Turns, then the turns between two rows, first turn first; the first pair answered:
tar (before => after):
[-13  34  42 -27  -6   6 -17   0] => [ 11  22 -21  -6  42   8 -22 -25]
[ 56  16  32  36  19  12 -13 -19] => [ 25  37  61   3  -8  -4  -2 -31]
[ -3 -11  18   4 -22   3  16  25] => [-13   5 -17 -16  -2 -11  24 -19]
Nis (before => after):
[  0   9 -18   5  15  11 -16   3] => [ -3   9  -7   5   8  14 -20  17]
[ -6 -20  -1  10  11  25 -21  29] => [ -4 -15  29  11  -3  19 -17  27]
[ 29  24  15  26  10 -27  17 -35] => [ 27  14 -26  26  30 -17  10 -34]
Tave (before => after):
[ 21  -8 -21  30  18 -15   3 -29] => [ 12  -5 -33  19  21 -12   4 -31]
[ -3 -35  -2  -9 -14  -4  36  -5] => [  9 -38   9   4 -12  -2  33   0]
[ -3   3 -20  -8  23   3 -14   1] => [-16   4 -15 -22  10  -5  -1  -7]
[ 10 -37 -23  13   1  -2  19  -3] => [  4 -36 -28   7  -1  -3  20  -5]
Fosel (before => after):
[ 25 -12   4  28  -8  -3 -11   9] => [ 27  -2   8  28  -5 -11  -6  -9]
[  7 -18   7  19  -4  20 -14  40] => [ 26   0  22  30   8  15 -19  15]
[ 14  43  69  -5  -9  -5 -29 -11] => [ -5  45  61 -22 -21 -20  -9 -31]
[  8  -7  16  24   2  33 -23  44] => [ 26  16  30  37  16  22 -24  11]

Between the rows of a pair lie two turns.
[-33 -14 -17 -17 -17  -7   0   5] => [-34  -8 -19 -19  -7  -1 -11   8] -> Fosel tar
[-11  -7 -31  -2  24 -13   3  -5] => [-25  -9 -24 -14   9 -18  14  -7] -> Fosel Tave
[ -2 -17 -30  -1  20  10   2   1] => [ -3 -28 -10   5  -2  13   5  26] -> Tave tar
[-44  16  19 -45 -28  -1  -2  16] => [ -5  13 -46 -12  32 -11   4 -45] -> Tave tar
[-24  -8  -8   5  -8 -25  24  -1] => [-23 -14   0   9 -14 -17  18  19] -> Fosel Nis
[ 25  10   9  17  18  -5  -3 -23] => [ -8  -3 -11 -12  -4 -17  24 -28] -> Fosel Fosel
[ -3 -12 -11   3   1   9  -4  17] => [ -4  -3 -16  -1  12  12  -9   9] -> Fosel Tave
[-15  35  23 -28  -2 -13 -15 -17] => [ -2  31  30 -13  -3 -19  -6 -29] -> Nis Tave
[ 14  22  45  -4  -5 -13   3 -30] => [ 33 -13 -22  22  28  -2   6 -30] -> Fosel tar
[  1 -16   0  21 -16 -22  23   3] => [  9 -19 -12  28  -5 -18  19   3] -> Nis Tave
[  3 -23 -42   1   8   2  -4   4] => [  7 -13  14   7 -16   9 -15  36] -> tar Fosel
[  6   8   8   0  -9 -12  27 -24] => [  9   0   7   7  -9 -11  31 -21] -> Tave Fosel
[ 25 -21 -22  26  25  20  14   0] => [ -2 -19 -37  -2  22  29   8  15] -> Nis Tave
[-13  -4  -8 -10  -4   5 -15  15] => [  3   8   3   2   8   4 -23   5] -> Fosel Fosel
[-38  22   4 -46 -26  14 -35  12] => [ -9  -5   6  -8 -19  34 -47  49] -> tar tar
[  0 -14  46 -17   4   2 -39  52] => [ 17  18  66 -11  19 -23 -31  -5] -> Fosel Fosel
[-11 -26  10   2   4  11 -17  27] => [ 10  -9  33  16   9   4 -22   6] -> Fosel Nis
[ -3   6 -17  -5   6 -12  23 -37] => [ 14 -17 -26  22  16  17  -1  16] -> tar Tave
[ 45  -5  31  31  -9 -37  43 -47] => [ 45  -8   0  31   8 -36  43 -57] -> Tave Fosel
[  3 -28 -34  13  -8  -9  17   3] => [ -1 -26 -24   9 -16 -15  24   0] -> Tave Tave
[ -9  14 -15 -35  10   8  -6  -4] => [ -7   9  12 -32 -10  13 -10  16] -> tar tar
[ 13   3 -44   4  32  -1  -7  11] => [ 16  15  34   7  -6  -1 -15  40] -> tar Fosel
[-10  40 -10 -29  27   7 -32 -14] => [-16  38  27 -29   0  11 -34  13] -> tar tar
[19 -3 10 -3 -4  2 -7 22] => [ 24  -3 -13  -2  15   0  -6   5] -> tar tar
[  5  36  12 -14  24  -2 -17 -37] => [-10  32  -2 -28  20  -4 -11 -39] -> Nis Tave
[ 16  -4  36   4  -9  -1 -10  10] => [ 14   8   6  -6  11 -15   0 -31] -> Fosel tar
[-30  15  21  -8 -29 -20   9  -9] => [ 13 -14 -25  42  15  -6   0 -10] -> Nis tar
[ 34 -35  -4  42  14  12  -9   1] => [ 18 -10  55  21 -20   0  -8   6] -> tar Tave
[ 11   3  -8   8  16   1  -6 -13] => [12 -7 15 14 -4  5 -6 10] -> Fosel tar
[ 15   6  -5  16  15 -10 -11  -1] => [  0   7 -24   2  18  -7 -13   3] -> Nis Tave
[ -4  -8   2  -8  -7 -12  20 -16] => [ 19 -13   8  15   3  -3   9  -5] -> Tave Tave
[ 19 -20  -4  27  -1 -17  44  -5] => [ 12 -29 -12  24  -6 -11  43   8] -> Fosel Fosel
[-30  18  45 -32 -22  -8  18 -32] => [-49  -6  -4 -43 -19  -5  30 -24] -> Nis Fosel
[-10   2 -51   4  20  21   5  -8] => [-24   6  -4  -8 -22 -10  38 -27] -> Tave Tave
[  9  -7 -21  16  21   8 -12   9] => [-16  -5 -19  -7   6  11 -12  23] -> Tave Nis
[  1  -3 -27 -10   5   7 -19   4] => [  0   1  18  -9 -23   0 -14  14] -> tar Nis
[-20  35  46 -26 -28 -18   9 -10] => [ 13   0 -53  12  42  20 -17   8] -> tar Nis
[11  7 27 20 -9 13 -6 14] => [22  5 -7 28 18 12 -7 -4] -> tar tar
[-47   4  29 -45 -30 -32  38   5] => [  3   4 -25  -1  33 -40  39 -57] -> Tave tar
[-20 -33 -81 -11  16   8   7   9] => [-49 -32 -32 -34 -34   8  14  43] -> Nis Tave
[  1  12  12  -5 -15 -17  -2 -15] => [  6   8  12   0 -16 -20   2 -15] -> Tave Fosel
[-24   8 -10 -30 -16   6 -31  14] => [-20  12   1 -28 -19   7 -32  15] -> Fosel Tave
[ -5   3  33  11 -25 -11   7  -1] => [-13  -4   9   3 -24 -21  22 -17] -> Nis Fosel
[ -1  21  -8   9  28 -19   5 -20] => [-27   3 -25  -7   8 -17  15   2] -> Fosel Fosel
[  1  15  37   0   2 -27  18 -39] => [ 12  -8   1  18  17 -25  25 -45] -> tar Fosel
[  1  25 -12 -10  15  14 -19  -3] => [ 10  13   1   6   8  20 -23  16] -> Fosel tar
[ -6  14  34 -10 -10   6 -21  22] => [ 16  -3   6  16  18  15 -29  24] -> tar tar
[-23  12   0 -32 -10 -22  18 -35] => [  0 -32 -49   3  16  10   5  12] -> Fosel tar
[ 12  29  37   6 -13  20 -29   2] => [  4  40   9 -10   4   6 -18 -39] -> tar Tave
[ -8   3  22   7 -15  -3   9 -21] => [-21 -11  12   0 -24   3  11   0] -> Fosel Fosel
[22  0  7 17  2  3 -8 -4] => [ 17   3  15  13  -7  -4   0 -12] -> Fosel tar
[-33  -1   3 -31 -24   8  -4  21] => [ -1  -6 -48  -3  22   4  -3 -19] -> Nis tar
[ 30  -9   2  -3  19  10  -2 -25] => [ 15   4  14 -21   6   4   5 -33] -> tar tar
[-13   2   7 -15 -28 -20  13  11] => [  8 -15   3  11 -21  -7   2  33] -> tar tar
[  4  22  28  23 -20  21 -11  17] => [-21  45   5 -10  -9  13 -10 -10] -> Tave tar
[-17  17  19 -24 -10 -15  -7  -1] => [ 20  -4 -19  17  26  -3 -14  -3] -> Nis tar
[  9  32   9  12  25  20 -40  -3] => [-14  36  -1 -10  17  18 -40   2] -> Tave Nis
[  2   3  24   1 -32   0  14  -2] => [ -1  19   7  -8 -13  -7  12 -31] -> Tave tar
[ 34  27  11  14  38  -8   3 -44] => [ 20   6 -35   6  53  24 -20   8] -> Nis Nis
[ 37 -14  24  24 -22 -23   5  -2] => [ 20 -19  15   9 -34 -33  21 -11] -> Fosel Fosel
[ 3 31 -9 -2  3 -7 35  9] => [ 4 26  4  0 -6 -3 33 24] -> tar tar
[ 29  14  -1   8  26  -9   2 -27] => [ 25  13  36   7  -1 -14   8 -17] -> tar Fosel
[-44  -3   1 -13   7  12 -15   2] => [-41   4  24 -13  -3   2  -9  -8] -> Nis Nis
[ -6  40  42 -48 -14  -1 -32  12] => [ 20  40 -23 -27  41  -5 -31 -36] -> Tave tar
[-14  37  17 -32   4  -6 -15 -16] => [  1  35  15 -17  11 -13  -7 -37] -> Tave Nis
[ 13  22  16  -8  18  37 -46  35] => [-16  47  30 -45  -3   7 -21  -5] -> tar Tave
[-17  20  -1  -1  32  30 -42  47] => [-26  47  -5 -18  42  16 -39   7] -> Fosel Tave
[  6  13  -6   2   2  21 -27  31] => [ 15  26  34   7 -15   1 -14   6] -> Nis Nis
[-20  -6 -15 -10  -3  -2  10   1] => [-3 -8 -7  7  8 12 -9 20] -> Fosel Fosel
[  7   6 -27  -3  32 -11 -34 -18] => [-12   8 -18 -21   8 -29 -11 -36] -> Fosel Tave
[  3 -19  -8   8  -7   6  18  11] => [  1 -11   9   7 -17  -2  22   5] -> tar Tave
[  6   6   5   3  24 -11   6 -17] => [ 10   3  22  10  14 -11   9  -8] -> tar Fosel
[ 17 -24  11  43  -7   5   4   8] => [  8 -21  -4  33   1  20 -12  26] -> Tave Nis
[ -1  10 -16  12  16 -14  19 -27] => [-20 -11 -31   1   2  -5  23   4] -> Fosel Fosel
[ 26  -7  15 -14   4  22 -14  22] => [ 29  -4 -13 -15  24  19 -12   0] -> tar tar
[-14 -33 -10 -17 -18 -15   8  -3] => [ -4 -32 -15  -6  -9 -20  11 -18] -> Tave tar
[-26   7   0 -21   1  21 -24  36] => [  4  32  20   0  21  16 -36   9] -> Fosel Fosel
[ 29 -12  48  33   7 -20   8  -5] => [ 31 -19  -9  35  37 -17   6 -22] -> Nis Nis
[-17  -6   5 -16 -18 -21  45 -51] => [ -6 -16   4   0 -16 -21  50 -49] -> Nis Tave
[-21 -25   0   6 -44  15   4  11] => [-13 -15 -30   7 -16   0  13 -37] -> Nis tar
[ -3 -49  -3  17  -4  15  21  25] => [-31  -3  31 -26 -20  -9  25 -12] -> Fosel tar
[  8  42   4  -5  29  32 -30  11] => [  7  54  21 -10  20  16 -20 -15] -> Nis Fosel
[ 37 -19 -25  22  20  -2  -8 -13] => [ 39 -15 -19  23  23   1 -15 -12] -> Nis Fosel
